The same turns and mirrors carry the whole set onto itself and the rows of a family onto each other. Which other rows belong to the same family as each row named below? List them in the order they appear above.
These 32 rows form 4 families of 8 rows each.
Gep: -8,-5,-9,-28,5,-10,-10,-29,12,3,20,-20,0,6,7,0,11,-12,25,-2,-8,-2,7,-10,-13,4,9,7,-4,-3
boz: -4,-7,-15,-14,8,2,-2,3,5,-14,4,3,11,11,-5,1,24,9,7,9,-10,8,8,-9,-16,4,7,-7,-19,11
zudil: 4,-2,-21,-3,-8,-15,26,1,-9,17,-5,-17,4,14,-17,-10,-25,-11,2,-16,-14,8,-23,15,-1,-10,-13,18,17,-13
bodap: 19,-7,-6,18,7,-7,20,-2,3,13,16,4,-2,20,-8,-20,-4,8,-20,-21,-12,-17,-5,15,-7,-2,3,3,5,-6
Nufe: 17,-15,0,16,-8,-12,-1,-3,1,8,2,-19,-2,-17,-12,-20,1,-27,-1,-10,10,-14,11,23,6,-13,-3,-10,1,16
Luv: -2,-6,-12,-20,-10,6,-6,-27,8,6,6,-21,-12,-3,4,6,1,-13,25,3,-15,4,10,-30,1,-1,-6,-3,-9,-11
Gem: -11,-11,-13,-1,-9,-18,31,-11,6,-5,2,-7,17,0,0,-1,3,-7,36,-10,6,10,-3,-15,-4,14,-3,-26,12,-3
Fiba: 0,0,-12,-7,-13,-16,6,-23,20,-1,7,18,20,-22,4,-1,2,-22,8,-7,-14,12,7,-8,-6,16,-14,-6,2,10
feb: -5,-6,-22,-4,16,0,2,14,-3,-9,4,6,9,11,5,0,10,13,3,0,-10,13,11,4,-10,11,15,-12,2,17
Ruko: 14,-17,-9,20,-3,-14,0,2,4,14,3,-14,-7,-17,-6,-10,-13,-20,-8,-12,19,-24,7,11,-13,-21,-4,-2,1,9
lono: 1,-12,-29,-1,22,12,-7,2,-7,10,-20,-23,-19,0,-6,-8,-1,-13,13,-8,-1,-22,-3,-5,6,-7,-6,12,26,-1
gali: -6,-2,-8,14,-3,-11,13,2,-1,13,3,-10,-3,-22,-2,-15,-17,-26,-12,-9,2,-13,-9,22,-6,-26,6,8,-8,6
vuk: 9,-12,-12,0,-7,-2,22,12,-5,11,-7,-14,17,10,-29,-7,-18,-19,-7,-2,1,-1,-21,23,-4,-16,-16,4,8,-11
feg: -17,8,-21,-19,10,-15,-7,-3,20,-2,6,0,13,17,4,15,3,6,6,2,-5,10,2,-13,-22,-3,6,-6,-6,7
lusap: 18,3,-14,10,-1,-1,13,-5,0,3,14,12,-11,24,-8,-5,-8,12,-13,-21,-11,-13,2,18,10,-5,7,-7,3,-6
mokol: -20,-6,1,0,-9,-16,19,-13,-4,-5,-7,-22,18,13,8,-8,-4,-9,23,1,-13,22,-7,-13,-5,14,-5,-16,7,-3
zuki: -4,-7,-29,9,13,5,4,4,-3,7,-11,-16,-26,4,-11,-14,-1,-6,5,-20,-6,-31,-20,-2,10,-4,-13,9,11,-10
rapu: 4,-9,-10,-28,3,6,-6,-19,-1,-4,8,-18,6,13,-11,1,25,-9,17,6,-17,3,10,-21,-3,1,-6,-1,-7,-9
Pek: 17,-14,-18,-7,-10,-8,-5,-13,27,1,1,5,9,-25,-4,7,3,-17,9,-5,0,7,16,-5,-25,17,-9,-13,-3,0
zolaf: -1,-8,-22,9,9,9,-10,1,-6,18,-17,-20,-14,-5,-7,-6,-13,-13,4,-7,-11,-18,-9,-9,5,-10,-25,24,11,3
vazu: 14,-9,-25,-11,-19,-13,2,-3,26,2,-7,1,-2,-32,-9,-1,16,-17,10,-13,1,13,12,10,-9,12,-2,-10,2,1
Genag: -6,-5,-23,-14,16,-16,11,4,13,-9,8,2,5,11,4,-10,11,8,-2,0,-15,12,7,-4,-28,13,10,-19,1,12
tili: -6,2,-16,10,17,-3,-16,-6,11,12,-13,-16,-8,2,-2,-8,-5,-12,-12,-18,-9,-26,-18,10,0,0,-18,17,16,-8
gim: -18,-7,-1,5,-5,-10,24,-15,14,5,-10,-2,23,-6,13,-7,10,-22,21,3,-6,7,-6,-24,-15,9,1,-8,10,-3
Dip: 7,-11,-8,-25,-10,14,-8,-25,6,4,1,-18,-11,11,-3,3,15,-13,12,1,-7,-4,11,-20,7,1,-4,-2,7,-22
tuzab: -4,-6,-21,-10,-19,-18,11,-13,18,-7,-4,3,1,-23,-9,7,11,-17,23,-13,4,7,12,-1,-9,17,-18,-20,6,3
bafom: 14,-20,-1,9,-3,-2,6,2,-11,9,1,-20,7,-18,-20,-13,-12,-22,-4,-7,12,-14,-2,29,2,-17,-9,4,-6,1
Vomug: 9,-2,-12,26,13,4,2,-6,7,17,21,-3,5,17,2,-4,-19,-1,0,-21,-11,-25,-18,12,0,1,0,12,3,-5
Fen: 8,-6,-23,-9,0,-10,22,-4,6,19,6,-11,11,1,-13,-15,-27,-32,-12,-6,-6,-8,-25,5,-4,-25,-8,8,17,-9
nobe: 14,-5,-24,1,-11,-1,27,11,5,19,-18,-12,15,12,-22,-7,-16,-12,10,-7,-8,14,-24,10,5,-12,-6,7,15,-12
nis: -10,-10,-8,5,-15,-11,24,-3,0,5,2,-21,19,16,2,-7,-2,-15,27,-3,-1,17,-7,-18,9,1,1,-27,15,4
kug: 14,-2,-28,18,11,-1,10,4,-1,8,18,5,-15,12,-14,-7,-5,3,-7,-31,-12,-27,-8,9,9,-4,-7,-6,3,-6

The rest of the family of nobe: Nufe, feb, lono, lusap, vazu, Dip, nis
The rest of the family of bodap: zudil, Luv, Ruko, mokol, Pek, zolaf, Genag
The rest of the family of vuk: boz, Gem, zuki, rapu, tuzab, bafom, kug

